Some points:
(18 16 11 -4 52 -8 -22 8 24 -12 12 -14 -5 -6 27 31 61 18 -2
 -27 -72 11 -11 15 32 -3 33 55 -4 22 12 26 48 11 -6 -13 13 -27
 -23 -14 -20 37 12 41 -54 -20 67 23)
(-4 30 -35 1 -17 -9 33 9 8 61 -11 24 38 -24 -25 -7 -22 -15 43
 -16 -24 -26 -8 50 20 -22 7 17 51 -3 17 36 -21 -33 -8 -25 -52 6
 -44 -12 -25 11 0 15 -4 49 -2 11)
(-13 10 -12 -11 -15 20 14 2 -10 -4 0 -43 2 -61 -50 -5 -12 20 26
 22 17 37 33 -73 18 -8 11 21 17 22 20 -1 -18 -10 31 -55 0 52
 -56 13 38 27 18 -27 19 -14 48 -7)
(-16 -2 1 -4 -2 -51 39 21 27 -26 -24 28 4 43 49 -28 15 -48 -11
 6 -20 9 -35 4 2 36 -23 11 16 -34 -43 -31 -4 -20 32 -38 41 14
 -2 -34 20 -11 4 -45 -15 -12 -56 -20)
(-20 14 51 -13 27 18 34 27 -2 10 25 -21 -33 -52 46 13 13 33 -60
 -32 41 -20 30 -7 -24 5 28 -14 -10 32 23 14 3 67 -20 -1 -11 -58
 7 5 -20 -1 -21 8 -13 31 -7 -46)
(8 -24 3 -31 -74 7 12 14 22 -17 19 6 -66 71 32 -12 -26 79 -42
 34 -45 -50 -36 18 -3 -3 -20 -46 -28 -27 49 -38 29 14 22 13 5 -9
 31 3 -45 26 -64 -44 20 18 0 -13)
(-21 -58 11 -31 -1 106 -34 -19 21 17 22 -26 66 -76 78
 -77 -3 55 -15 -81 26 4 -57 -14 -18 32 84 36 -23 24
 -1 40 7 61 2 97 -81 -5 5 53 11 71 82 83 -104
 -43 19 -56)
(-26 0 26 -42 1 -9 -63 13 -74 13 19 -12 -10 -11 -22 26 39 27 -38
 -98 38 22 15 -21 -5 -16 79 61 31 25 10 9 -4 -12 -44 4 -5 8
 33 -21 77 5 69 8 20 -17 -22 43)
(-43 9 -17 -13 -27 -5 -25 21 -17 6 39 46 41 41 8 27 2 17 17
 24 -20 -32 11 19 11 8 -65 -35 -43 -15 -20 -13 -25 -18 9 -16 -15 -20
 4 5 -79 19 -10 -27 13 34 10 42)
(19 -20 16 -8 28 -14 -12 -21 7 -30 7 9 -53 40 -29 4 3 -96 10
 50 36 25 -35 -35 44 0 6 4 24 13 -53 -22 -37 -13 -38 28 67 -19
 -41 23 14 -5 40 -35 -24 70 -87 22)
(23 -30 20 -54 -19 -6 33 32 -12 -24 27 46 -4 11 -10 -59 2 28 -27
 10 15 2 3 27 21 18 -26 -6 -4 -56 -12 -27 13 14 43 26 38 0
 36 -5 -8 0 -45 -5 30 2 -3 22)
(10 1 -19 -20 2 9 9 -52 -34 -3 22 -46 13 -13 16 12 -23 -2 -10
 -68 28 -19 78 -93 -33 -26 55 -15 13 -8 50 -19 53 54 -30 61 -6 31
 8 61 -54 -53 41 77 -8 -26 -39 -29)
(1 2 5 -47 30 20 42 13 16 39 0 31 -44 49 -13 7 7 -6 -13
 1 16 -13 -3 -21 -65 3 -14 -52 -10 -13 -81 2 -19 -86 -1 -17 6 -17
 -10 89 7 5 14 36 24 -5 17 -33)
(25 -47 21 14 20 -48 -71 3 3 63 10 -61 40 -9 -56 -31 82 -47 -48
 15 -53 24 -23 -11 -26 -3 9 -39 25 42 6 -4 -57 4 51 31 -30 -5
 -75 -44 -14 -35 62 14 18 -2 -42 12)
(18 -24 -40 -7 -17 -29 15 38 1 -3 -34 -12 24 21 11 21 33 -17 58
 -9 -37 -14 3 84 4 4 -4 1 -7 0 40 -33 4 -22 2 -35 22 -24
 7 -21 20 14 -18 -55 -29 -12 12 72)
(13 50 1 45 94 -29 -6 43 81 20 -8 1 69 19 -11 -14 23 16 -48
 -21 31 55 -5 0 20 -10 31 32 43 69 10 -10 18 21 -2 39 -56 67
 25 112 71 -46 32 8 -12 -9 3 -20)
(-42 29 6 -20 17 7 15 35 -6 12 -42 -37 8 -30 97 16 36 2 3
 -37 -35 -60 8 -13 12 13 -3 -7 -60 -14 40 51 -15 9 12 69 13 24
 -49 15 -18 23 -51 -5 -14 -26 23 21)
(-29 5 -10 43 -3 -14 26 -16 24 -47 6 -10 -11 28 0 -39 14 -24 46
 39 -32 4 1 50 14 -29 54 -9 32 -11 -42 -24 -41 -55 29 -34 -4 47
 16 -57 42 -23 13 -21 -6 19 -45 17)
(29 -33 61 -3 -63 3 15 -39 25 -2 -17 12 -17 22 30 -26 -30 70 -21
 -13 -23 -1 -15 10 29 13 -6 -58 -1 -71 -5 -16 18 22 38 -56 2 -30
 51 45 -17 -12 -52 -25 17 0 -1 11)
(50 6 -51 41 -28 10 13 38 23 20 -7 -7 82 -26 -31 5 55 1 56
 38 -24 11 68 -9 37 -40 -47 75 12 14 15 -7 -1 5 4 -35 -30 5
 61 -25 28 30 22 12 30 -5 -56 38)
(-91 -33 -21 -23 -4 3 -25 26 8 51 -2 43 61 -20 -17 74 27 -18 40
 37 -63 -22 -12 22 -22 28 -53 -3 -49 23 14 8 12 -21 -39 13 -12 -20
 10 -23 -85 -6 7 -3 -10 9 38 47)
(-32 10 42 10 4 73 -25 10 -22 3 -35 -4 10 28 16 44 15 35 -40
 -92 21 -14 -3 -25 -35 48 31 24 19 -2 67 23 -43 100 35 18 35 -28
 3 17 -3 4 -30 83 25 18 62 -41)
(76 39 -19 6 -20 2 -34 19 29 -25 -38 13 18 -6 -17 -4 33 -48 15
 29 14 22 -25 -62 -38 -31 65 24 85 36 -45 18 -9 -38 18 12 -2 7
 18 -31 -3 34 9 -26 -7 -38 14 60)
(2 -25 30 -12 -20 43 2 -1 -50 -4 12 41 -35 -35 33 25 -2 13 -39
 -38 24 12 -18 -26 33 -74 -27 -46 6 26 -15 13 3 37 12 23 -37 -30
 18 37 -24 -51 -24 44 -10 -9 26 -95)
(20 -28 -1 6 16 -28 43 -15 -16 -60 11 -13 -12 40 -18 -16 -70 -39 48
 51 6 -4 -26 -20 -31 31 -46 4 45 10 -4 57 2 -20 -33 -2 -19 32
 -19 -16 13 -4 25 -10 25 73 -16 -4)
(-14 4 -2 23 19 5 -36 -10 -12 -63 17 8 -56 -22 51 20 19 2 1
 -12 7 -23 -35 33 0 51 -18 -10 -29 3 69 16 28 24 3 -16 41 5
 21 23 -4 -11 -69 -10 31 -38 -36 7)
(29 41 30 6 -20 14 -31 -26 -60 12 15 15 -13 -48 -27 -32 -7 7 -11
 53 -2 38 30 10 -39 -34 -28 22 -2 55 -9 -38 14 7 -37 -4 57 0
 19 22 8 -15 36 -12 17 23 -25 29)
(-45 28 -27 -41 -11 27 8 -12 -15 33 5 -3 -29 5 -11 25 25 8 11
 -4 -11 -35 25 15 37 19 -11 -7 -24 2 -21 25 29 9 9 11 -39 -40
 -10 13 -52 -9 22 -9 11 13 68 20)
(7 43 4 -3 -9 -11 21 -17 37 -98 -39 19 63 14 -59 -42 -6 32 19
 -58 14 11 26 10 -13 -32 19 -11 -41 -17 35 11 30 -32 14 -16 -60 -36
 -31 -6 10 -15 -31 -13 -17 4 -12 -21)
(48 -3 -9 -23 -72 -64 -8 -19 62 -47 -28 2 -4 14 2 -45 -28 -28 0
 26 -45 0 30 84 16 -9 5 26 -19 -28 -35 -23 -29 -43 -13 -60 11 28
 46 -48 19 -17 -38 -34 -15 -19 7 1)
(4 -18 14 42 68 -19 34 -5 -7 -4 10 -8 -86 -22 7 3 -90 -27 1
 -23 62 -20 10 33 25 6 -23 -30 -18 7 -3 37 -27 31 -66 16 97 -18
 -39 -33 -5 -25 -14 -30 8 -96 -3 -43)
(-6 9 4 7 -44 -51 31 20 2 26 2 15 58 -38 -17 29 7 -10 12
 72 6 28 -10 35 27 -18 -6 46 -24 21 39 -35 -10 -60 22 -13 -17 8
 56 -42 -23 40 6 29 12 -11 -27 27)
(-7 -30 -21 18 33 -3 28 -31 3 3 8 -22 -44 7 -48
 -5 -118 -17 -11 2 50 -81 5 -7 -4 -6 -46 20 -10 16
 -29 10 -11 -9 16 -50 -17 -3 -21 -1 13 -29 9 -1 -5
 1 22 -28)
(-7 -14 -45 35 32 22 -21 -23 -67 12 -27 53 16 26 4 -22 48 -20 -29
 80 -2 52 -48 -35 -20 -11 61 43 -18 -46 12 6 23 111 -51 2 -11 1
 -76 12 81 6 -2 70 -3 -46 -3 -40)
(-16 29 -28 27 12 -54 -16 -19 -18 -18 -15 -88 13 -25 -37 -60 -6 4 23
 14 -26 24 7 -11 -4 9 31 32 39 -33 -51 -11 30 -43 20 6 -9 -5
 6 12 38 32 -20 4 30 33 14 -13)
(-8 -7 -6 -21 29 -5 0 -48 7 20 9 15 -41 40 -24 20 -21 -8 18
 0 -5 4 -12 -9 -21 11 -62 -58 8 -6 -36 -9 -40 15 2 10 6 4
 23 -21 -5 -3 -2 -26 -10 4 23 -5)
(33 10 0 20 -41 -17 -19 6 34 16 9 30 71 -50 21 48 -17 -51 4
 13 -43 16 25 24 22 -19 40 -19 -53 -3 37 -18 39 -28 36 -9 9 20
 5 -36 28 41 18 -20 -17 1 1 18)
(13 40 -40 77 -16 -24 16 -36 -12 16 19 -27 -53 -19 -48 0 -46 41 40
 10 107 -16 -1 -71 -13 49 -44 -2 16 24 -70 13 33 4 -25 0 28 49
 -21 -21 59 -42 -17 32 8 35 -21 -18)
(0 -34 38 32 14 33 -6 -32 -4 25 -9 33 -66 31 36 1 -25 6 -21
 -14 30 14 11 -2 4 -13 -50 -43 -38 -6 17 6 11 17 -15 2 23 -14
 -2 -17 -47 7 -36 -49 26 -2 19 -17)
(20 -5 -2 -34 56 76 -35 19 0 -3 12 -2 -35 12 36 36 14 16 -9
 20 -16 54 18 -18 -26 5 -1 -19 45 -53 -20 -35 -25 -67 -30 15 13 -16
 -14 -6 -11 -10 25 5 -14 40 -26 -18)
(-24 12 9 12 -31 -1 5 25 -26 11 -3 -34 16 32 -30 38 -23 -9 6
 -2 10 -28 -20 42 11 15 -31 -26 -15 -41 10 -7 -10 -7 -5 1 -11 15
 24 -26 -34 -10 -23 -37 7 -26 35 22)
Along one direction, these points spread out more than along any other. Take the direction at right angles to it along which they spread out most. Then take the direction at right angles to both along which they spread out most. Go by this last direction. How many in every 100 of the points above lie lower along it than each point below? Round to a whole number. More than half of the points above lie lower than the first one.
(8 -24 3 -31 -74 7 12 14 22 -17 19 6 -66 71 32 -12 -26 79 -42
 34 -45 -50 -36 18 -3 -3 -20 -46 -28 -27 49 -38 29 14 22 13 5 -9
 31 3 -45 26 -64 -44 20 18 0 -13) 76
(33 10 0 20 -41 -17 -19 6 34 16 9 30 71 -50 21 48 -17 -51 4
 13 -43 16 25 24 22 -19 40 -19 -53 -3 37 -18 39 -28 36 -9 9 20
 5 -36 28 41 18 -20 -17 1 1 18) 93
(20 -28 -1 6 16 -28 43 -15 -16 -60 11 -13 -12 40 -18 -16 -70 -39 48
 51 6 -4 -26 -20 -31 31 -46 4 45 10 -4 57 2 -20 -33 -2 -19 32
 -19 -16 13 -4 25 -10 25 73 -16 -4) 10
(0 -34 38 32 14 33 -6 -32 -4 25 -9 33 -66 31 36 1 -25 6 -21
 -14 30 14 11 -2 4 -13 -50 -43 -38 -6 17 6 11 17 -15 2 23 -14
 -2 -17 -47 7 -36 -49 26 -2 19 -17) 39
(7 43 4 -3 -9 -11 21 -17 37 -98 -39 19 63 14 -59 -42 -6 32 19
 -58 14 11 26 10 -13 -32 19 -11 -41 -17 35 11 30 -32 14 -16 -60 -36
 -31 -6 10 -15 -31 -13 -17 4 -12 -21) 61
(-4 30 -35 1 -17 -9 33 9 8 61 -11 24 38 -24 -25 -7 -22 -15 43
 -16 -24 -26 -8 50 20 -22 7 17 51 -3 17 36 -21 -33 -8 -25 -52 6
 -44 -12 -25 11 0 15 -4 49 -2 11) 71
(-32 10 42 10 4 73 -25 10 -22 3 -35 -4 10 28 16 44 15 35 -40
 -92 21 -14 -3 -25 -35 48 31 24 19 -2 67 23 -43 100 35 18 35 -28
 3 17 -3 4 -30 83 25 18 62 -41) 66
(-29 5 -10 43 -3 -14 26 -16 24 -47 6 -10 -11 28 0 -39 14 -24 46
 39 -32 4 1 50 14 -29 54 -9 32 -11 -42 -24 -41 -55 29 -34 -4 47
 16 -57 42 -23 13 -21 -6 19 -45 17) 32
(-26 0 26 -42 1 -9 -63 13 -74 13 19 -12 -10 -11 -22 26 39 27 -38
 -98 38 22 15 -21 -5 -16 79 61 31 25 10 9 -4 -12 -44 4 -5 8
 33 -21 77 5 69 8 20 -17 -22 43) 46
(-20 14 51 -13 27 18 34 27 -2 10 25 -21 -33 -52 46 13 13 33 -60
 -32 41 -20 30 -7 -24 5 28 -14 -10 32 23 14 3 67 -20 -1 -11 -58
 7 5 -20 -1 -21 8 -13 31 -7 -46) 49
(18 16 11 -4 52 -8 -22 8 24 -12 12 -14 -5 -6 27 31 61 18 -2
 -27 -72 11 -11 15 32 -3 33 55 -4 22 12 26 48 11 -6 -13 13 -27
 -23 -14 -20 37 12 41 -54 -20 67 23) 88
(19 -20 16 -8 28 -14 -12 -21 7 -30 7 9 -53 40 -29 4 3 -96 10
 50 36 25 -35 -35 44 0 6 4 24 13 -53 -22 -37 -13 -38 28 67 -19
 -41 23 14 -5 40 -35 -24 70 -87 22) 2
(-24 12 9 12 -31 -1 5 25 -26 11 -3 -34 16 32 -30 38 -23 -9 6
 -2 10 -28 -20 42 11 15 -31 -26 -15 -41 10 -7 -10 -7 -5 1 -11 15
 24 -26 -34 -10 -23 -37 7 -26 35 22) 68
